In the rows, zero is written as 128.
One turn moves every row onto another: examples first, then more rows asked:
kad: [114 144 118 152  93 129 124 128 100 125 170 137 127 138 137 163 114 163
 148 150 103 137 124 108 114 126 124 145 142 131 153 148 116  78  83 138
 127  99 157 143 122  84]
Gabez: [125 149 130 161 119 122 124 125  99 144 155 153 135 137 161 137 131 152
 144 150  90 135 138  97 118 126 136 129 125 144 151 147  85  88 113 118
 129  83 136 126 114  98]
sidum: [131 132 114 148  88 155 121 119 100 130 163 159 135 127 165 150 133 148
 139 140 104 133 134 100 132 113 137 138 126 138 167 140 121  87  93 126
 108  97 147 131 106 111]
Vike: [120 114 100 155 121 128 139 133 112 122 168 141 123 147 157 139 136 142
 170 137 105 126 125 122 119 118 116 156 132 127 159 153  97  96 125 118
  96 110 134 126 123  92]
Lal: [140 145 142 164 120 125 134 152 112 137 153 137 127 137 132 146 102 148
 172 135 124 137 128 110 123 138 114  99 143 150 185 157  94 119 112 127
 126 118 124 127 150 129]
Moba: [124 125 116 164 103 127 130 119 126 161 130 130 145 133 123 164 125 134
 143 155 118 148 126 126 113 115 118 110 135 141 140 166 132  82 122 137
 122 101 129 121 153 137]
vit: [127 113 130 140 102 117 139 110 107 113 155 124 126 110 148 146 116 130
 136 147 160 131 112 128 106 116 130 135 161 147 167 172 123  99  99 139
  94 108 132 144 136 135]
Gepak: [139 123 142 153 112 119 153 147 133 112 160 126 144 132 121 156 126 139
 146 121 147 160 117 122 134 129 136 118 142 141 173 162 158  95 118 132
 119 124 122 139 115  82]
Vub: [132 141 138 142 127 128 132 141 119 129 135 140 138 121 124 132 134 136
 142 115 134 181 127 104 134  97 147 114 115 153 153 144 141 104  98 127
 113 107 108 119 129 104]
guzan: [105 110 106 155 109 149 128 138 110 127 166 136 116 135 151 138 118 147
 164 142 118 138 125  70 116 125 121 127 123 125 152 156  98 121 101 133
 115  97 114 132 116  87]
gan: [126 118 116 145 106  91 134 117 128 138 134 147 150 134 116 140 127 139
 153 104 135 126 122  92 123 118 133 119 128 138 172 182 123  78 117 123
 126 120 119 121 123 122]
Gomul: [152 123 129 170 120 133 125  97 111 133 176 149 140 131 140 151 137 132
 152 136 133 159 132 103 147 119 119 109 150 142 172 141  95  74 130 128
 108 110  96 139 125  96]
Kuf: [136 132 116 150 129 134 136 143 112 144 181 109 146 128 153 157 115 152
 151 140 113 117 131  84 129 111 117 150 115 126 170 138 106 102 100 131
 100  95 131 147 123  94]
paput: [142 149 140 138  92 102 156 142 123 146 153 131 132  91 132 128 118 148
 132 131 127 145 119  99 122 109 128 140 129 135 170 146 114  66 116 163
  97 106 101 128 122 109]
pivun: [136 137 133 128 116 120 129 139 112 144 141 133 139 129 137 129 138 125
 135 124 130 185 138 106 129  82 134  98 146 145 162 154 130 118 115 141
 102 103 120 123 128 119]
konov: [108 140 155 157 124 117 135 120 134 125 166 129 142 108 137 154 129 143
 152 154 140 152 126 116 122 140 138 118 161 144 128 181 122  90 100 122
 119  92 108 135 144  95]
nepun: [127 118 133 165 111 115 126 168 101 121 181 122 147 118 133 144 135 121
 136 141 137 145 105 100 115 101 141 118 144 146 146 165  96  86 112 154
 105 113 127 141  90  82]
fiz: [129 143 138 161 128 128 136 178 101 133 153 152 117 128 141 135 112 140
 162 146 114 127 115 108 107 128 129 119 150 155 169 167 111 121 111 129
 110 120 121 124 128 131]
Puzi: [126 118 120 155 105 115 121 153 101 159 178 142 147 118 138 149 113 162
 145 135 144 139 129 106 119 124 116 113 160 132 151 171 101  78 130 149
 117 121 126 162 149  89]
nanul: [111 148 161 139 136 116 132 117 139 123 180 123 128 116 116 135 117 142
 149 149 138 163 118  99 118 122 134 124 149 143 147 174 107 105 110 144
 120  85 102 134 132 101]
Kig: [110 119 141 141  94 125 146 133 146 145 172 131 153 102 136 157 131 158
 144 128 150 113 136 110 135 126 132 103 148 128 158 152 120  90 118 139
 125 113 113 124 134 109]
bod: [145 132 139 156 116 122 124 133 125 151 145 128 149 131 131 141 160 127
 134 144 149 141 129  77 134 132 113 122 129 159 162 161 135  85 129 127
 105 117  92 134 141 110]
Fikez: [126 145 122 159 126 141 108 145  86 128 146 131 135 157 150 149 127 133
 135 151 112 133 120 104 117 135 135 136 124 152 144 160 108 114  93 129
 111  97 143 135 112 106]
soze: [152 133 112 140  98 129 119 106 133 114 172 146 131 133 123 147 149 158
 158 124 110 139 106 103 121  93 112 121 134 157 184 147 109  92  97 142
 102 100 131 126 122 118]
Soge: [120 154 157 138 144 110 127 119 131 121 177 120 123 118 110 137 117 151
 144 143 140 161 121  92 120 122 136 131 148 137 154 170 110 107 106 144
 120  86 111 127 125 102]
zat: [116 127 110 169 107 138 132 130 131 153 159 128 133 136 112 140 133 133
 132 157 104 155 125 118 102 127 130 128 149 127 162 179 126  79 120 155
 104  96 102 122 124 134]
Foze: [108 125 107 165 109 128 139 124 127 154 151 132 134 132 108 148 132 126
 142 153 109 154 127 123 106 122 126 124 152 133 156 176 123  74 125 153
 105 100 109 125 132 141]
foli: [128 139 122 141 109 141 119 148  98 118 153 131 123 121 162 147 132 152
 133 144 123 143 120 104 119 114 128 142 141 149 125 139  94  97  96 132
 113 106 140 146 116  69]
Lede: [138 119 133 166 116 137 144 164 105 105 172 129 145 128 133 135 127 134
 156 127 150 141 100  99 131 119 147 115 136 158 158 170  94  83 109 143
 105 123 112 135  97 107]
Vakin: [141 151 132 139  92  97 154 141 115 139 148 127 130  94 141 120 111 149
 132 134 120 147 123 102 112 105 124 131 132 135 177 146 116  62 117 158
 101 110 108 127 123 104]
rivo: [124 125 133 159 120 127 148 136 133 126 134 110 138 124 115 147 118 133
 143 138 118 141 115 107 117 107 117 108 146 153 150 160 115 107 123 112
 133 133 104 140 160  98]
doz: [141 108 116 146 120 121 143 127  95 131 162 132 148 138 165 153 137 148
 179 137 114 137 120  85  99 120 117 132 146 149 161 163 114 106 108 136
 108  94 149 142 115  79]
vumo: [134 128 116 145  96 132 118 133 119 133 184 147 148 134 102 150 132 148
 149 107 114 142 103  98 118  98 102 127 126 148 181 163 114  95  97 140
 110 128 129 129 133 116]
bosep: [139 125 129 130 119 123 128 131 111 148 139 131 140 129 142 130 138 131
 132 127 125 180 134 111 122  82 139 101 159 144 157 152 122 121 119 142
 110 106 124 116 126 118]
keri: [148 131 128 170 131 116 134 109  97 140 165 143 123 140 150 142 117 144
 155 165 121 143 130  98 151 122 138 109 148 138 175 135 103  78 113 127
 112  99  92 139 125 118]
Kevep: [122 129 131 146  83 101 138 135 122 130 135 128 157 112 144 150  97 133
 133 118 147 140 108 117 122 110 129 133 144 148 166 164 134 105  84 127
 115 112 139 136 131 126]
bon: [114 123 110 143 101 122  96 132 113 152 168 143 138 117 122 151 109 161
 140 140 131 140 128 109 123 117 113 126 155 125 171 164 108 101 122 163
 109 109 139 158 144  79]
ralas: [127 141 114 154 108 114 125 150 100 129 173 119 133 156 175 154 130 137
 165 141 117 141 138  91 124 116 104 113 125 126 159 139 119  98 112 143
 105 105 134 116 113  92]
pamed: [134 144 140 161  87 121 147 126 135 141 147 146 148 103 122 130 131 147
 133 134 135 143 119  99 135 123 127 152 128 139 147 156 123  61 126 148
 101  91 104 122 119  91]
digal: [132 118 133 140 100 108 142 113 111 119 149 127 134 116 148 149 105 129
 141 133 156 136 109 130 106 115 133 131 162 147 168 171 131 105 100 146
  99 106 132 147 136 135]

konov goes to Kevep
kad goes to sidum
And these:
vit goes to Vakin
doz goes to Kuf
Lede goes to Puzi
fiz goes to nepun
paput goes to Foze
bod goes to rivo

